Questions about the array below. Indices start at 0.
1) What is the entry at row 0, column 0?
2) What is the entry at row 2, column 2?
3) What is the bottom entry of the column that holds the smallest entry?
4) What is the entry in the top-right corner?
5) What is the entry in row 0 and column 2?
6) What is the entry directly below the smallest entry?
7) What is the entry just left of the smallest entry?
8) What is the entry in the bottom-left corner?
[[148 133 109 132 115 136 144 116 123 117 125 116]
 [131 133 121 123 150 106 147 150 151 129 131 108]
 [142 132 131 123 105 122 120 130 118 110 127 119]
 [141 135 124 117 107 129 122 126 116 109 124 128]
 [146 133 111 138 113 118 145 118 125 117 133 128]
 [121 121 130 143 135 140 136 109 121 139 118 147]
 [106 108 139 141 149 122 141 138 150 149 146 109]
 [139 132 118 144 135 143 143 112 127 128 113 143]
 [141 137 116 116 125 143 112 117 118 127 114 144]
 [108 106 139 148 144 117 132 117 152 146 142 124]
 [138 127 117 129 122 109 150 134 132 116 132 103]
 [108 120 121 130 151 113 146 154 149 154 147 106]
 [141 138 122 130 129 132 128 111 125 124 113 146]]
1) 148
2) 131
3) 146
4) 116
5) 109
6) 106
7) 132
8) 141

B =
[[139 142 123 127 133 136 133 130 114 121 128 130 126 131 135]
 [117 114 109 126 135 118 119 114 127 127 129 120 119 126 123]
 [123 112 130 133 135 125 118 112 131 131 114 113 134 132 130]
 [115 127 123 130 139 112 144 133 128 124 127 127 108 147 134]
 [130 120 127 115 125 114 129 129 127 138 121 120 138 134 130]
 [129 126 110 134 133 117 145 127 136 131 111 119 139 144 141]
 [117 126 102 128 132 133 125 137 125 132 108 118 129 127 128]]
Indices start at 0.
The bottom-left entry: 117
The top-left entry: 139
The bottom-right entry is 128
Report the bottom entry of the column that holds the largest entry.
A: 127
The entry directly above the largest entry -> 132
The entry directly above the smallest entry: 110
Report the entry at row 1, column 2.
A: 109
The entry in row 0 and column 2 -> 123
Report the entry just left of the largest entry.
A: 108
The entry in row 1 and column 0: 117
Report the entry at row 0, column 1.
A: 142
Report the smallest entry.
A: 102
Report the entry just right of the smallest entry.
A: 128
Report the entry in the top-right corner.
A: 135
Report the entry in row 2 and column 0.
A: 123
The entry directly below 145: 125
Report the entry just left of the centre entry.
A: 144
Report the entry just left of 109.
A: 114
The entry directly above the centre entry: 112
Report the top entry of the column that holds the largest entry.
A: 131

Questions about the matrix below.
1) What is the 4th-last entry, reading row by row?
2) What is the 3rd entry in reading order?
3) What is the entry just left of 108?
4) What is the entry in the bottom-left corner?
5) What is the second entry on the main diagonal?
6) What is the first entry in reading order?
7) What is the 4th entry in reading order?
8) What is the fifth entry, reading row by row?
[[121 136 132 113 107 143 102 142 143 124]
 [145 152 137 121 154 138 103 134 148 107]
 [107 128 118 128 127 113 119 121 127 125]
 [119 151 109 115 116 110 102 104 152 107]
 [148 108 143 131 133 145 123 120 128 116]
 [137 154 116 147 125 129 138 120 142 136]
 [123 118 152 137 150 142 116 120 141 115]
 [138 151 121 150 134 137 139 154 103 145]
 [143 110 143 144 116 123 150 138 130 109]
 [102 110 152 133 130 101 137 128 155 145]
 [143 135 155 117 126 107 115 101 127 117]
 [114 145 135 111 135 115 105 116 151 121]
 [155 145 116 110 101 145 144 103 133 139]
 [140 151 115 137 150 140 154 120 129 131]
 [145 138 110 104 146 107 103 104 149 154]
 [129 147 120 113 143 141 117 146 134 111]]
1) 117
2) 132
3) 148
4) 129
5) 152
6) 121
7) 113
8) 107

134	126	135	127	125	136	125	134	120	127	127
108	123	117	133	140	128	129	125	132	126	127
126	133	133	127	131	125	131	132	118	128	131
134	132	139	124	100	115	128	125	121	127	126
129	127	131	124	115	128	128	126	135	129	132
120	114	127	125	149	132	132	127	121	125	127
What is the largest entry?
A: 149
What is the largest entry in the first row?
A: 136
What is the smallest entry in the last row?
A: 114
The entry in the top-right corner is 127
What is the first entry, reading row by row?
A: 134
What is the 4th entry in reading order?
A: 127
What is the last entry, reading row by row?
A: 127
What is the bottom-left entry?
A: 120
What is the second entry on the diagonal from the top-right corner?
A: 126
What is the entry just right of the largest entry?
A: 132
The top entry of the column that holds the smallest entry: 125
What is the 5th entry from the end, reading row by row?
A: 132
The entry just left of the smallest entry: 124
The entry directly above 139 is 133
What is the first entry of the smallest entry's row?
A: 134
What is the entry just right of the smallest entry?
A: 115
What is the largest entry in the last column?
A: 132
The 3rd-last entry, reading row by row -> 121
The second entry, reading row by row -> 126
The smallest entry in the first column: 108
